The rows of D fall into a few groups, and each row is roughly a mix of its group's hidden directions; some rows fit no group.
D (120 x 11):
array([[   8,  329,   41,  440,  115,  -57, -163, -268,  -58, -222,  128],
       [-105,  162, -357, -130,   70,  166,   46, -458,  -35,    1, -248],
       [  26, -267, -344,  -36, -170,   30,  -64,  218, -203,  412,   62],
       [ 158, -304,   11,  -29,   62,  -39, -247,  400, -135,  137,  327],
       [ -96,  439,  192,  155, -102,   32,   62,   71,  292,  329,  107],
       [  -3,  263,   58, -197,  218,  -74, -265,  164,  166,   46,  444],
       [ -53, -415, -314, -269,  -33,  -47,   44,  208, -100, -210, -200],
       [  -4, -379, -355,  147,    1, -113,    7, -253, -322,   39, -122],
       [ 229,  -80,  165,  133,  263, -389,   93, -274, -239,  -74, -133],
       [ 100,  371,  332,  -30,  405,   66,  189,  -96,   66,   87,  -60],
       [-362,   48, -119,  213,   -2, -150,  217,   21,  -81,   23, -467],
       [-420,    0, -260,  213,   48,  178,   74, -185,  329,  -29, -125],
       [-125,  251,  111,  -69,  217, -388,  317,  -63, -136, -123,  241],
       [ 404,   47, -229,   17, -205,   32,  -77, -460,   13,   59,   78],
       [  -3,   43,  218,  117,  116,  -17, -242, -532,  111, -238,  -37],
       [-250,  -39,   97,  -75, -506,  -66, -101, -111,  307,  -50,  170],
       [ -59, -337,  -51,  -10,   86,   19,  221,  448, -150,  278, -107],
       [ -72,   26, -245, -173,  227, -344, -208,  257, -278,  -63, -179],
       [ 397, -189, -328, -176,  -10,  104, -329,   19, -113,  116,  104],
       [-273,  -36, -196,  321,  327,   -6,  -11, -380,    9,  -24, -138],
       [ 216,    4, -117,  104, -321,  182,  188,  243,  237, -251,  260],
       [ -45,  137,   54,  243, -274,  344,  278,   72,  296,  -64,  193],
       [-301,  -76,  -82, -145,  121, -182,  148, -183, -497,  -77,   89],
       [-235,  125,  138, -439, -121,  160,  119,   80, -247, -264,  119],
       [  88,  -71,  -35,  105,  -71,  180,  313,  524,   72,  190, -110],
       [ 112,  377, -135,  261,  171,  269,  150,  -40,  328,  -42, -108],
       [-228, -368,  -93, -353,  132, -152, -120, -183, -254,  -74,  -95],
       [-217,  280,  263,  130,   41,  153,  321,  -65,  250,  -57, -281],
       [  23, -166,  200, -307, -297,  416,  146,   22,  189,   85,    9],
       [   1,   25,  142, -127,  283, -375, -276, -353,  -88,  -68, -133],
       [-120,  183,   25,   85, -110,   84,  452,  388,   87,  174,  147],
       [ -67,  456,  190,  158,  177,   90,  353,  181,   26,  129,  -29],
       [ 273,  285,  112, -176,   59, -301, -269, -288,   80,  164,  -73],
       [  -4, -153,  -51, -485, -155,  -62,  342,  209,   92,  -31,  170],
       [ 107,  -38,  184,  453, -134,  295,   45,  -93,   45, -286, -190],
       [ -22,   71,  303, -133, -423,  142, -131, -235, -291, -112,  -70],
       [ 269,   89,  311,  298,   23,   49,  120,  210,  267,  163, -251],
       [-469,  134,   -2,   52, -167, -120,  -26,  106,   32,  143,  414],
       [  63,  202,  -36,    3,  450,   75, -125,  279,  318,   21, -197],
       [  -4,  367,  185, -179, -154, -146,  298,  315,  224,    7,   66],
       [ 103, -143, -205,  -58, -268,  172, -281,  312,  306, -113,  165],
       [ 115,  -95,  175,   26, -200,  100,  493,  317,  131,   -9,  156],
       [ 374,  105,  -82,  119,  -15,  128, -167, -352,  236, -267,  147],
       [ -47,  -96,   85,  -49,  258, -376,    5,  313, -383,  -84,  -86],
       [-290,   34, -113, -417,  216,  -24, -142, -267, -158, -103, -205],
       [ -42,  411,  267,   -8,    8,   60,  306,  -36,   98,   48,  368],
       [-116,   22,  440, -198,  -62,   66,  271, -221,   -7,   84,  323],
       [-270,   49,  214, -101,  144,  252,  152,   52, -141,  330,  344],
       [-125,   57,   39, -167,  122, -394, -372, -292,   54,   97, -185],
       [ 392,  114, -361,  -66,   23,  -71,  -75, -387,   18, -135,  -84],
       [ 130,  382,  195,  117,  -73,  266,  -26, -200,  363, -126,  -98],
       [ 121,   34,   98,   -2,  -13,   68, -260, -510,   95, -326, -126],
       [-122, -114, -128,  -14, -361,  -33, -179, -186,  352, -331,  109],
       [ -12, -209,  -22,  433,  205, -417,   33, -112,  -11,   45, -155],
       [  99,  126,  359, -199,  -26,  177,  273, -349,  -30, -256,    0],
       [  55, -164,   80,  296,  155, -315,   63,    2, -162,  -77, -453],
       [  32,  285,   77,   32,  290,  -42, -122, -386,   82,  -47, -374],
       [-210,   10, -150,   85,   66,  428, -282,    3, -117,   89,  355],
       [ -45,  160,  375,  253,  212, -144,  331,   78, -110,  237,  -80],
       [ 253,  111,   25,  -95,  263,  -48,   36, -362, -183, -322, -246],
       [-265,  159,   -9, -173,  175, -401,  -49, -223,  -13,   98, -330],
       [ -58,    5, -177, -281, -239, -223, -308,  360, -161,  -86,  102],
       [  62,  342,  125, -103, -205,  -57,  -48, -233,  408, -269,  -16],
       [-212,  210,  243,  -52,  280, -144,  280,   43, -171,  278,  227],
       [-138,  -79,  -77, -151,   55, -328, -121,  381,  -69,  393,   68],
       [  19,  312, -347,   38,  -69,  161,    3,  121,  118, -373,  265],
       [-161, -222, -212,  -62,  135, -259, -170, -204, -268, -310,  202],
       [ 219, -128,  262, -120, -382,  291,   73,  -97, -297,   86,   -9],
       [ 356,   33, -224, -385,   63,  141, -279,   28, -193,   71,  133],
       [-607,  103,  -36,  -16, -136,   50,  210,   -5,   34, -172, -107],
       [ -88, -166,   40, -529,  -29, -107,  136,   89,   12,  286,  225],
       [ 152,  -82,  -86, -322, -221,   96, -146, -211, -219,  -42,  417],
       [-201,  169, -261,  134,  263, -101,  312, -162,  111, -314, -140],
       [ 148,    7, -210,   48,   83,  276, -456,  -97,  192,  -18, -286],
       [ 182, -137,  334,  -25, -278, -117,   94,  202,  -19, -346, -251],
       [-180, -459, -200,  121, -292,  102,  -28,  125, -138,   46,  241],
       [-196, -258,  177, -275,  175, -301,    9, -197, -248,  207,  105],
       [ -18,  -49,  361,  -19,  -12,   68,  106,   28,    5,  498,  301],
       [ 146, -117,  -86,  243,  -93,  -74, -134, -281,  191,  -92,  481],
       [-369,  -83,   62, -114, -150, -332,  153,   17, -194,  366,  -15],
       [-164, -117,   71, -319, -145, -275, -383,  261,   62,  152,  -54],
       [-320,    1,   14,   59,  329,   49,  -79,   13, -327,  287,  276],
       [ 292,   18,   60,  333,  -66, -332, -153, -150,  102,  -82, -333],
       [-414, -401,   43, -148,   95, -108,   81,  -47,  108,   37,  299],
       [  14,  102, -130, -177,  506, -226,  -75,   78, -248,  -79, -207],
       [-304, -165, -314, -169, -296,   70, -142,  -22, -149,  -14,  325],
       [ 307,  236,  122,  103, -274,    4,  278,  116,  344, -120, -119],
       [ 198,  126,  -49,  198,  198,  181, -342, -119,  375, -217,   13],
       [-247, -338, -286,  -83, -244, -129,  -44, -112, -283, -230,   25],
       [  79,  469,  313,  -60,  -33,   51,  112, -105,  244,  272,    5],
       [ 179,  402,  124,  178,   20,  119,   68,  140,  419,   65,  169],
       [-320,   71,  339, -131,  139, -189,  130,   52,  -89, -314,  261],
       [ 188,  342,  160,  129,  291,  -68,    8,   39,  319,   72, -308],
       [  22,   57,  334,  -78,   82, -214,  317,  145,   14,  437,  -27],
       [  27, -210,  -49,   82,  124, -424, -369, -231, -173,  139,    1],
       [-228,  -73,  237, -127,   38, -435, -231, -332,  -38,  -51,   19],
       [ 137, -173,  142,  -90,  158, -258,    6,  333, -339, -191, -240],
       [ -27, -263,   87, -231,    1, -280,  205,  204, -408,  -65,  156],
       [-368,  173,  121,  -40,  137,  221,   25,  333,  294,  -54,  195],
       [ -46,  -94,   51,  381,  254, -358,  -86, -143, -283,  -93, -142],
       [  55,  201,  -44,  232, -224,  466,  173, -205,  190,   16, -117],
       [ -20,  267,  297,  -82,   41, -241,  186,  263, -265,  -10, -297],
       [ -82, -300,  -82,  182,  227,  228,   58,  224, -149,  305,  282],
       [-132, -327,  -35,  -10,  108,  494,  185,  176,   25, -171, -105],
       [ 412,  293, -264,  -56,  -74,  163,  281, -125,   23, -121, -132],
       [  68, -295,   47, -149, -328,  438,   81,   47,  163, -134, -139],
       [-178,  125,  -27, -113,  164,   43, -261,  -80, -105,  386,  405],
       [-147, -498, -278,  129, -145,  257,   28,  165,  -55,  -56,  -57],
       [ 319,  -41,  107,    8, -302,   50,  246,  277,  313,  140, -158],
       [ 293, -100,  -51,   33, -328,  376,  -14,  204,  115, -126,  264],
       [-113, -255,    2,  142, -197, -368,  -31, -303,   44, -343,   54],
       [ 212,  341, -108, -207,   40,  333,   13, -192,  -60,  345,   16],
       [-115,   89, -295,  -45,  -10, -321,  475,   61,   15, -143,  157],
       [  25,  223,  -62, -220, -294, -201, -117,  257,  298,  291,   71],
       [  25, -121,  -79,  242,   37,  -21,  -93, -371,  186,  183,  438],
       [ -53,  107,  217,  320,  235,   49, -329, -136,  336,   92,  137],
       [-400,   37, -154,   22,  199, -267,  144, -295,  -51,  -82, -273],
       [-205, -175,   69, -409,  -40,  203,  239,  113,  -62,  117,  336],
       [  59,  -66,   82, -220,  280, -390, -169, -242, -291,  -28, -150],
       [ 182,  376,  103, -174,  173,   90, -170,  340,  276,   58, -100]])
Here is one row of each group, with its name. Which group are the others in?
[ 129,   80, -429,  142,  -69,  121,  109,  319,  200,  234,  183]	Q
[ 293,  439,  186, -146, -132,  -26,  -35, -265,   43,  217,  124]	B
[ -81, -369,    2,  127,  217, -242,    3,   77, -289,   76, -358]	E

[-150, -330, -124, -232, -384,   35, -175,  178, -176,  198,  -82]	Q
[ 259,  -51,  -93, -187,  239,  -90,  -38, -272, -337, -227, -264]	Q
[-275,   28,  111, -224, -191,  -55,  237,  -71, -485,  -81,   81]	B
[ 283,  272,   34,   66,   22,  147,  -27, -461,  154, -222, -143]	Q
[ 134,  124, -181,  112,    5,   37,   41,  219,  123, -124, -573]	E
[ 168,   10,  -44,  240,   76, -173, -293,  116,   28,  452, -246]	E
[ -41,  406,  -18, -215, -174,  -26, -204, -194,  356, -107,  165]	B
[ -27,   11,  246, -173, -433,  -84,  206,   12, -317, -196, -145]	B
[  63,  143,  -43, -358, -231,   43, -165, -322,  227, -185,  248]	E
[ 113,  -38,  233,   -3, -297,  534,  -83,   27,   36, -123, -150]	Q
[ -35,  227,  184,   15, -116,  134,  -22, -255,  433,  -42,  340]	B
